In the data rows, 128 means zero.
Some points, each followed by its number:
[152  93 153 113  86 163 113 125 123 108 133 164] 0
[103 127 128 148 158 131  99 129 131 137 134 101] 1
[138  96 144 122  85 163  87 135 130 108 136 163] 2
[120 103 136 114 101 154  74 136 122 119 133 164] 3
[113 120 119 120 113 157  68 141 115 122 138 179] 4
[113 145 111 142 191 110  93 122 166 129 117 121] 5
[104 160  99 169 184  95  85 125 153 156 124  89] 6
[ 96 133 118 115 110 130  61 149  97 112 148 191] 7
[ 84 147 107 103 121 127  47 162 104 129 138 193] 8
[102 151 102 166 182  98  96 127 152 155 125  86] 9
[ 89 178 100 177 214  88  79 127 144 154 123 111] 10
[ 87 144 104  86 137 103  26 163 116 137 119 213] 11
[119 119 117  88 124 104  56 143 139 146  95 188] 12
[107 174 101 168 220 104  81 120 159 146 116 121] 13
[134 116 137  88 137 120 101 132 152 120  95 168] 14
[111 136 116 152 172 114  94 121 154 139 130 106] 15
[139 149 130 158 188 119  99 127 133 148 130 111] 16
[117 140 123 153 175 120  95 123 137 140 134 105] 17
[157 131 143 144 194 119  55 127 127 165 134 127] 18
[209 109 185 126 161 124  99 122 142 139 131 124] 19
[182 116 154 109 129 124 143 122 147 123 115 128] 20
[159 127 134  78 151 122 114 128 163 114  87 205] 21
[175 131 149  66 136 102  92 137 170 118  76 218] 22
[119 116 131 138 126 125 136 128 123 139 136 114] 23
[173 139 135  85 147 108  96 127 164 142  77 206] 24
[169 145 129 101 145 107  87 129 153 159  89 176] 25
[103 125 122 136 157 127 104 125 136 130 133 113] 26
[163 130 130  82 138  92  72 146 137 165  87 171] 27
[144 142 126  65 128  89  71 149 122 176  92 198] 28
[124 149 112  86 141  93  47 155 114 159 102 207] 29
[109 164 108  93 144 100  30 159 100 147 115 211] 30
[102 163 111  94 145 101  22 170  99 134 129 213] 31
[115 136 114 143 180 132 116 117 152 124 122 127] 32
[102 173 113 105 151 101  30 172  89 113 145 233] 33
[119 175 115 115 152 115  55 163 106 109 143 214] 34
[ 94  92 124 134  98 152 140 121 116 137 136  89] 35
[124 174 119 119 150 125  73 155 112  96 142 212] 36
[ 99  93 126 143  93 153 142 118 118 135 135  81] 37
[131 167 134 119 135 123  78 163 107  88 155 197] 38
[ 99 101 124 143 104 140 138 123 105 140 146  98] 39
[ 86 105 111 157 104 138 123 127 113 158 145  72] 40
[113 171 128 116 140 129  83 161  98 103 172 183] 41
[ 89 109 108 160 122 148 122 118 113 150 139  82] 42
[ 96 146 131 133 124 140  76 163  92  93 174 157] 43
[134 123 143 138 144 121 126 124 126 134 133 117] 44
[ 61 123 119 131 122 138  73 159  70 112 174 154] 45
[105 123 123 148 153 129 106 130 128 136 145  98] 46
[ 52 108 115 128 108 138  63 153  78 129 160 126] 47
[ 58 114 106 141 109 136  64 152  86 146 165 117] 48
Which two points above are nearest to each new point by angle? Their numbers follow each, nearest first.
[129  83 175  48 152 129 106 148 126  92 124 191] ~ 14 21
[240  90 178  82 129 134 211  91 189 128  72 142] ~ 20 19
[149 150 136 150 189 114 101 123 139 140 127 119] ~ 16 18
[184  53 165  82  80 146 213  95 172 163  81  81] ~ 20 37
[122 109 143 139 131 131 129 120 115 141 136 113] ~ 23 39
[ 70 113 104 137 116 137  72 142  98 147 147 108] ~ 48 47
[142 128 131 147 161 126 116 125 124 145 135 110] ~ 16 44
[184 107 158 102 124 115 176 110 166 128 101 120] ~ 20 19
[159 157 150 149 200 106  91 123 140 145 125 116] ~ 16 18
[ 95 126 113 150 127 151 127 127 120 119 144 117] ~ 42 40
[141  89 157 124  79 173 158 127 119  99 152 126] ~ 0 2
[222  63 190  65 176 109  87 112 165 196  69 147] ~ 19 27
[163 168 126 172 200 104 106 112 152 166 120 100] ~ 16 13
[149  91 162 127  80 180 144 136 114  80 166 132] ~ 0 2
[188  90 155  91 109 108 206 102 169 159  74  87] ~ 20 19
[150  86 153 107 127 139 135 117 128 136 120 106] ~ 20 19
[254  94 195  88 144 137 162  97 180 128  83 142] ~ 20 19
[150  76 164 110  85 178 149 126 130  92 145 138] ~ 0 2
[128  87 151  81 143 136 107 142 118 115 129 168] ~ 14 3
[127  94 144 137  86 158 153 128 112 101 147 131] ~ 0 37
[185 101 146 100 124 119 197  95 160 151  80 106] ~ 20 19
[169 165 152 103 114 134 152 152 113  88 152 174] ~ 38 41
[141  56 170  84  92 179 145 125 137  92 131 140] ~ 0 2
[167 142 148 128  92 137 157 143 109  80 145 181] ~ 0 38
[154  70 170  82 108 176 154 119 137  85 129 160] ~ 0 2
[161 143 153 131  75 151 171 138  91  76 175 135] ~ 0 2
[135 181  92 182 156 127 240  98 183 100 116  79] ~ 32 9
[ 83 100 106 129  94 129 130 114 119 202 116  64] ~ 40 42
[152 151 143 144 188 112 100 127 138 143 127 117] ~ 16 18
[129 114 132 131 144 131 129 127 112 139 129 116] ~ 44 23
[140  92 150 133  84 187 157 123 111  83 170 130] ~ 0 2
[149 115 153 121 107 170 155 129 113  84 156 147] ~ 0 2
[149 132 133 127 100 154 147 131 121  98 134 159] ~ 0 2
[229 102 185 138 164 150 108 115 154 149 119 131] ~ 19 20
[163 119 154 128  81 158 148 133 120  85 146 137] ~ 0 2
[ 25 164  74 166 196 141 212 118 149  29 166 102] ~ 32 26
[235 101 192 112 147 140 139 108 167 141 102 128] ~ 20 19
[157 134 151 138 168 107  97 128 138 137 132 117] ~ 18 16
[157 145 143 115 110 135 140 142 123  85 134 174] ~ 38 0
[212  74 175  77 123 127 202  94 183 132  74 115] ~ 20 19
[154 132 137 129 102 158 148 130 122  94 138 164] ~ 0 2
[ 82 113 103 133 113 116  87 131 128 164 117 113] ~ 48 47
[141 189  95 110 118  77 158 139 110 145  98 155] ~ 28 25
[ 25 166  91 169 187 138 207 125 146  18 172 108] ~ 32 26
[153  91 145 121 132 145 155 114 137 141 122 115] ~ 20 19
[142 136 165  81 159 152 138 157 102  40 163 210] ~ 38 41
[186  81 152 103  94 108 212  93 166 172  71  69] ~ 20 37
[141  91 152 130  81 176 148 129 126  91 149 122] ~ 0 2
[160 174 145 115  99 113 160 160  81  72 157 188] ~ 38 41
[160 172 138  94  81 105 166 165  89  76 149 178] ~ 38 41
[204  73 176  91 102 133 214  94 169 137  78 114] ~ 20 19
[177 218 108 110 136  95 118 150 132  99 102 232] ~ 36 34
[117 124 140 142 110 193 180 121 151  29 168 142] ~ 0 2
[133  90 161  64 157 122 102 143 120 109 118 168] ~ 14 21
[140   8 174  62  81 199 212  98 163  86 107 130] ~ 0 20
[145  71 160 110  91 191 163 114 134  84 144 137] ~ 0 2
[ 98 112 115 146 126 148 124 123 117 142 138 103] ~ 42 40
[108 113 126 145 113 126 132 130 110 140 140 113] ~ 39 40
[ 12 172  72 169 193 133 208 124 148  31 165  81] ~ 32 26
[ 69 132 106 150 145 130  93 131 107 158 153  86] ~ 46 1
[136 138 127 147 164 124 119 122 134 143 130 117] ~ 16 17
[111 163 131 212 187 174 220 105 171  21 182  64] ~ 32 46
[108 118 120 129 113 134 138 125 122 162 138  93] ~ 40 39
[ 89 119 100 159 145 141 113 123 118 153 136  86] ~ 42 46
[163 180 133 129 105 140 159 140  99  77 159 179] ~ 38 41
[131 154 117 121 121 133 109 139 120 111 132 184] ~ 36 38
[164 155 152 105 120 130 106 154 110  75 150 196] ~ 38 36
[171  77 148 105  93 105 207  95 160 187  77  50] ~ 20 23
[216  83 199  65 179 115  69 126 151 174  98 161] ~ 19 27
[122  89 182  62 139 161 138 152 113  37 158 193] ~ 0 2
[154  78 176  91  96 165 150 136 131  81 145 153] ~ 0 2
[133 109 142 105 158 132 116 131 116 133 126 142] ~ 14 18
[114  82 170  73 140 169 132 144 109  57 154 190] ~ 0 2
[157 164 151 126 143 147 119 144 106  67 162 191] ~ 38 36
[254 106 193  86 146 116 171 104 187 125  76 144] ~ 20 19
[101 132 101 117 128 120  78 138 122 146 115 172] ~ 11 30
[206 101 171  90 142 117 173 108 170 124  92 134] ~ 20 19
[166 178 145 134 101 135 141 159  97  74 162 169] ~ 38 41
[229 107 179 137 156 143 118 103 158 152 110 127] ~ 19 20
[165 128 149 115 120 151 155 127 129  85 138 162] ~ 0 20
[212 113 183 132 151 129  83 119 142 155 126 122] ~ 19 18
[206 111 170 135 175 137  67 118 142 170 116 137] ~ 19 18
[115 109 117 125 113 138 113 116 131 154 110 135] ~ 12 3
[ 84 124 110 149 110 138 107 138 115 127 149 106] ~ 48 47
[141 143 146 188 174 181 218  93 189  22 164  87] ~ 32 44
[ 85 104 121 146 106 138 131 125  98 138 149  92] ~ 39 40
[148 164 153  98 162 135 125 159 104  32 165 224] ~ 38 36
[180  74 178  69 129 154 159 116 152  96 107 170] ~ 20 0
[ 99 125 126 145 161 120 108 123 131 129 130 122] ~ 26 1
[133 123 140 139 117 177 194 112 174  30 145 147] ~ 0 20
[163 174 144 118 118 132 141 147 107  80 153 179] ~ 38 41
[155 179 151 102 152 128  97 173  91  40 166 225] ~ 38 36
[250  91 197  76 126 114 193 100 185 122  76 160] ~ 20 19
[ 98 110 119 146 104 137 123 125  98 139 144 105] ~ 39 40
[135 110 131 113  97 119 121 122 142 159  97 117] ~ 27 28
[ 98  96 110 127 100 117 113 115 121 172 106  88] ~ 40 42
[100 130 116 132 155 130 112 129 131 135 140 111] ~ 26 46
[190 186 151  59 122  89 103 163 126  80 107 255] ~ 22 21
